128 stands for zero in the data rows.
Some points:
[108 131 138 149 132 115 116 135 117 144 130 141 137 138 100 168 126 118 133 157 141 107 152 105 119 116 124 143 111 144  92 112  95 120 118 138 138 130 137 127 174 126 118 144 106  98 140 125]
[104 142 152 103 113  93  93  97 188 116 167 130 174 177 117 133 205 147  80 111 147 145  80 181  97 118 159 116 154 125 148 144 144  96  72 125 122 165 163 135 118 135 131  85 136 177 155 138]
[132 162 137 150 149 137 142 108 138 162 128 159 138 123  92 172 124 130 131 124 134 139 143 117 103 157 112 135 102 156 116 150  79 129 143 104 186 114 149 105 155 138 127 141 127 114 159  97]
[ 72  29 112 129  82  91 154  97 157 137 100  44 101  44 108 166 141  76 164 158  77 118 158  77 127 152 173 119 138 156 215 193 177 108 192 151 151 135  72 213 165 151 110  72 248 197  96 126]
[134 140 136 112 148 115 147 158 129 156 139 144 118 145 150 161  99 131 121 139 131 117 134 144 133 153  99 169 133 167 104 119 103 134 132 124 151 127  88 130 114 141 118 157 122 129 122 146]
[ 75 177 144  94 112  97 144  90 158 110 161 170 118 174 145  89 151 128 222  58 133 164 121 108 189 104  77 141 111  99 155 111 138  65 135  77 164 106  87  77 209  84 111 204 124 106  89 134]
[ 80 107  45 158 201 146 107 140 141  91 130  81  84 160  73  48  92 153  77  79 118 110 150 168 155 132 159 168  94  75  90 126 161 158 174  80  64 107 148 135 101  99 161 149  82 149  72  86]
[121 136 130 130 120 125 137 133  92 142 101 123 140 131 156 138 124 111 124 172 156 125 132 136 124 137 107 168 130 137  96 108 121 131 156 120 147 128 133  91 133 115 121 151 125 136 125 144]
[147 177  71 144 162 195 123 138 192 109 103  61 105 149  75  80  80 155  79  85 146 109 147 133 189  87 186 145 101  93 101 128 176 132 150  84  90 100 137 164  89 101 180 166 111 159  83  83]
[154 145 106 125  92 120 131 138  93 154 117 146 149  78 129 132 141 144 133 149  94 111 152 139 111 122 150 140 140 126 129 129 106 100 117 125 143 109 153 112 160 111 164 142 112  91 144 117]
[151 145 129 142 107  99 129 150 127 154 110 136 130 102 154 127 125 131 144 156 120 125 116 138 148 118 111 147 112 139 116 102 149 144 130 141 137 120 128 131 136 128 147 121  92 114 159 139]
[ 79  90 129 179 180 103 122 136 102 196 144 147 100 201 128 105 118 123 137 103 148 141 164 146  59 178  77 113 148 137 129 151  75 168 187 129 109 105 163 121 164 117 117 124  89  61 111 103]
[116  99 134  78 151  75  91  95 166  63 175 122 160 191 118 100 157 173  69 133 176 205  92 164 130 129 173  60 186  90 120 184 175  55  56 142 151 177 160 101  81 147 138  63 175 157 154 177]
[143 151 121 121 134 146 143 126  87 148 136 145 119 121 149 133 128 126 129 156 126 117 141 138 132 111 112 138 115 120 113 109 124 144 129 150 139 134  96 140 149 110 160 120 137 107 159 153]
[168 144 150 138 128 129 123 132 104 142 129 142 120 110 132 141 147  98 138 126 107 115 129 129 137 119 133 145 126 134 109 108 112 112 152 144 137 128 118 127 128 112 158 123 101 118 120 151]
[136 132 124 155 124 116 116 151 121 178 135 138 134 135 125 163 112 120 141 128 137 121 107 117 133 126 115 121  99 147 115 125  84 127 129 126 164 114 139 100 133 116 140 148 143 129 141 111]
[133 141 119 118 137 124 153 140 110 137 154 113 104 103 137 122 151 109 132 135 115 102 113 126 124 106 106 107 152 151 118 124 113 181 137 158 157 127 141 130 104  92 114 143  93  98 111 111]
[135 126 184  96 107 102  54  76 171 130 176 114 177 113  70 137 167 186  73 107 177 186 100 188  88  89 122  87 171 113 152 118 168 120 108 131 119 166 126  92 138 157 149  78 117 199 140 110]
[ 53 201 158 136 131 194 100 126  97 119 150 155 113 131 135  95  65 169 176  22 117 124 158  68 117 215 255 139 131 150 182   0 178 204 106 117 118  79 135  90 104 128   8 103 219 113 121 102]
[185 155 138 130 136 149 178 162  73 101 118 122 154  96 199  81 133 116 162 168 136  98  73 152 184 134 144 141 165 123  95 117 140 153 105 179  77 117  62 140 144 113 152 125 122 123  85 189]
[121 128 142 157 145 128 138 144 130 176 107 163 105 152 105 158 128 159 125 134 140 136 124 109  92 128 113 155  95 185 115 138 101 110 156 111 165 113 152  93 155 157 103 144 117 118 145 115]
[143 129 110 171  98 119 144 114 107 134 108 125 130 133 138 123 130 108 124 130 137 117 138 136 149 130 100 146 120 160 103 108  98 149 113 139 139 129  99  90 121 148 136 134 124 117 137 161]
[123 122 133 122 139 148 140 169 149 130 127 124 114 103 124 119 146  91 151 159 133 137 141 135 148 112 127 135 142 130 119 124  99 185 116 132  98 139 126 116  91  97 134 132 108  92 117 117]
[ 82 110 134  89 121 106  76 118 171  83 150 163 172 132 146 111 176 139  78  95 139 152 106 124  55  83 145  88 171 158 101 133 134 112 109  96 131 167 152 133 120 169 168 115 163 147 169 142]
[122 136 143 147 124 119 116 104 147 155 110 165  99 122 103 188 131 136 113 124 141  95 140 112 113 159 114 129 119 156 124 139 110 121 149 119 170 113 164  89 158 158 138 168 120  83 130 120]
[191   1 119 109  78 179 173  71 162 104 109  87  93  59 130  93  86  68 125 189  39 125 154  58  68 200   7  87  41   0 229 102 116  26  95 157  79 129 153 246 125 242  51 106 187 179  52  32]
[152  18  91  84  83 154 174  78 136 126  88  85 119  82 150  91 121 111 158 171  76 153 166  42 120 198  28  97  67  71 208 132 134  82 149 195  86 152 123 255  92 195  71 103 194 212  15  59]
[162 134 147 118 124 133 145 163  98 152 126 123 149 126 137 127 143  89 142 142 123 121 131 135 164 130 119 123 135 126  95 110 150 148 128 139 142 111 105 137 136 128 149 151 111 124 153 142]
[182 160 135 169 111 167 133 131  78  96 138 133 154  76 204  97 120 103 144 172 124 134  79 140 175 156 152 145 152 148  68 150 168 142 123 179  71 135  61 146 129  72  99 130 116  93 123 150]
[160 142 141 138 132 105 123 165 121 132 120 138 125 140 141 167 127 123 116 119 126 127 138  94 113 146 112 150 107 156 133 141 112 141 133 122 146 121 147  92 171 122 143 125 121 121 130 123]
[172  76 221  88  81 123 133  99 157  76 149 127 188 165 123 118  96 165 115  82 146 139  68 120  96  37 151  88 158  59 141 180 181 132  81 149 141 175 140 186  39  58 182  93 138  81 136 154]
[183 166  79 138 136 160 135 144 196  77 124  88  92 164  90  80  70 148 127 122 139  78 130 144 143  85 182 145 108  82 128 121 184 172 161  87 101 137 115 193  73  82 182 165  85 142  94  97]
[153 157 151 107 102 137 155 159  78 128 114 113 116 139 196  97 116 105 157 166  85 114 135 181 196 101 100 147 160 133  74 114 134 192 109 162  87 125  79 123  96 117 126 105 124 161 101 183]
[167 119  62  98 186 151 104 131 171 106  93 119 130 139  98 149 129 122 157 172  92 109 131  68 113  74 132 154 141  95 157 142  96 200 129  87  79  88 108  93  32 109  75 146  96 126 174 198]
[ 78 164 119 168 150 129 135 147 122 175 119 145 142 145  98 178 118 150 116 137 110 117 128 107 119 133  91 130 111 174 139 138 105 112 137 118 162 143 152  98 145 157 113 154 122  97 142 119]
[ 95  72 160  78 142  70 123  93  97  68 170 129 187  91 117 151 129 169  82  84 183 191  93 153 135  75 140  89 139  99 149 171 129 100 106 108  94 131 189 129  62 159 126 102 129 103 133 173]
[166 166 156 157 111 163 149 159  87 102 148 107 132  80 229  73 126 129 147 156 114 121  97 125 176 146 162 125 139 104  83 156 134 155 119 189  87 150  56 137 153  90 114 148  97 123 144 186]
[144 136 124 125 128 128 127 155  99 158 113 141 119 116 151 133 128 111 164 136 123 116 148 162 131 117 125 138 102 151  95 137 135 131 105 158 130 131 115  88 120 129 122 149 117 144 118 150]
[135 141 147 135 147 129 101 124 120 157 112 137 123 129 114 140 144 135 127 141 128 101 139 123 125 150 127 143  91 161 133 140  76 115 136 111 180 118 165 103 158 133 128 126 120  95 141 125]
[118 158 128 154 143 118 113 165 123 150  93 156 110 151  86 169 131 134 105 104 144 110 141 123 111 155  90 135 107 162 125 141  84 119 145 128 175 137 151 106 148 137  90 170 154 114 155 121]
[ 79  27 105 141 109 111 160  93 123 115  61  39 105  76 151 202 161  74 156 153  70 136 151 101 141 119 190 116 123 121 233 172 153 106 153 145 166 134  52 225 168 175  97  76 215 217 114 103]
[ 70 128 133 132 114 187 115 132 121  59 121 154  93 164 150 145  77 149 178  77 136 144 146 135 169 176  67 108 144 196 172  55 156  87 106  72 128  68 129  96 153  47  79 121  94 126 142 131]
[128 121 109 144 140 107 134 139 114 194 128 151 102 146 125 153 136 129 114  99 145 122 150 111 104 170  97 125 138 144 114 139  84 137 140  88 141 140 140 111 156 135 102 122  91  90 131 117]
[101 119  49 129 195 156 142 130 158 116 116  91  92 165  74  56  77 136  69  79 130 115 145 170 151 115 163 133 107  92 108 132 144 153 171  92  50  84 109 129 103 108 151 144  81 122  93  70]
[101 115 129  67 113  97  96 105 133  83 172 122 156 169 102 141 147 146 109  96 167 203  68 157  98 111 170  87 170  94 114 189 157  79  75 128 127 160 183 135  91 178 131  94 147 131 154 172]
[ 91 155 182  90 138  76  87  93 168  90 150 125 150 169 120  93 198 155 102 126 143 146  87 156  73 101 135  91 185 156 113 133 150 117  77 105 105 184 127 118 114 165 175  96 176 200 193 103]
[109 147 121 150 116 120 121 152 131 145 125 173 147 137 107 182 133 133 128 132 128  89 123 115 113 152 117 134 108 136 125 140  95 111 160 126 161 108 151  95 150 137 127 125 110 109 153  87]
[194 134 125 134  89 160 160 134  95 140 154 125 137  63 165 101 159 110 176 161 137 114 160 143 159  79 168 141 154 101 124 105 140 125 129 165 108 131 134 136 158 104 198 105 110 106 158 144]
[124 158 125 142 130 122 116 134 111 158 123 189 121 119 107 146 101 101 103 147 139 134 152 122 125 131 119 144 123 158 155 136  97 133 134 122 159 132 158 113 160 140 136 165 124 127 136 136]
These points spread out most along one direction. Take the direction at right angles to it along which they spread out most. Go by this last direction. How many in every 100 of the points above lie lower along it than each point below? Answers are rounded to whole numbers. More than half of the points above lie lower than the first one.
[168 144 150 138 128 129 123 132 104 142 129 142 120 110 132 141 147  98 138 126 107 115 129 129 137 119 133 145 126 134 109 108 112 112 152 144 137 128 118 127 128 112 158 123 101 118 120 151] 41
[ 53 201 158 136 131 194 100 126  97 119 150 155 113 131 135  95  65 169 176  22 117 124 158  68 117 215 255 139 131 150 182   0 178 204 106 117 118  79 135  90 104 128   8 103 219 113 121 102] 84
[194 134 125 134  89 160 160 134  95 140 154 125 137  63 165 101 159 110 176 161 137 114 160 143 159  79 168 141 154 101 124 105 140 125 129 165 108 131 134 136 158 104 198 105 110 106 158 144] 33
[128 121 109 144 140 107 134 139 114 194 128 151 102 146 125 153 136 129 114  99 145 122 150 111 104 170  97 125 138 144 114 139  84 137 140  88 141 140 140 111 156 135 102 122  91  90 131 117] 92
[101 115 129  67 113  97  96 105 133  83 172 122 156 169 102 141 147 146 109  96 167 203  68 157  98 111 170  87 170  94 114 189 157  79  75 128 127 160 183 135  91 178 131  94 147 131 154 172] 2
[135 141 147 135 147 129 101 124 120 157 112 137 123 129 114 140 144 135 127 141 128 101 139 123 125 150 127 143  91 161 133 140  76 115 136 111 180 118 165 103 158 133 128 126 120  95 141 125] 59
[122 136 143 147 124 119 116 104 147 155 110 165  99 122 103 188 131 136 113 124 141  95 140 112 113 159 114 129 119 156 124 139 110 121 149 119 170 113 164  89 158 158 138 168 120  83 130 120] 61
[ 72  29 112 129  82  91 154  97 157 137 100  44 101  44 108 166 141  76 164 158  77 118 158  77 127 152 173 119 138 156 215 193 177 108 192 151 151 135  72 213 165 151 110  72 248 197  96 126] 24
[183 166  79 138 136 160 135 144 196  77 124  88  92 164  90  80  70 148 127 122 139  78 130 144 143  85 182 145 108  82 128 121 184 172 161  87 101 137 115 193  73  82 182 165  85 142  94  97] 18
[ 75 177 144  94 112  97 144  90 158 110 161 170 118 174 145  89 151 128 222  58 133 164 121 108 189 104  77 141 111  99 155 111 138  65 135  77 164 106  87  77 209  84 111 204 124 106  89 134] 31
[121 136 130 130 120 125 137 133  92 142 101 123 140 131 156 138 124 111 124 172 156 125 132 136 124 137 107 168 130 137  96 108 121 131 156 120 147 128 133  91 133 115 121 151 125 136 125 144] 73
[121 128 142 157 145 128 138 144 130 176 107 163 105 152 105 158 128 159 125 134 140 136 124 109  92 128 113 155  95 185 115 138 101 110 156 111 165 113 152  93 155 157 103 144 117 118 145 115] 80
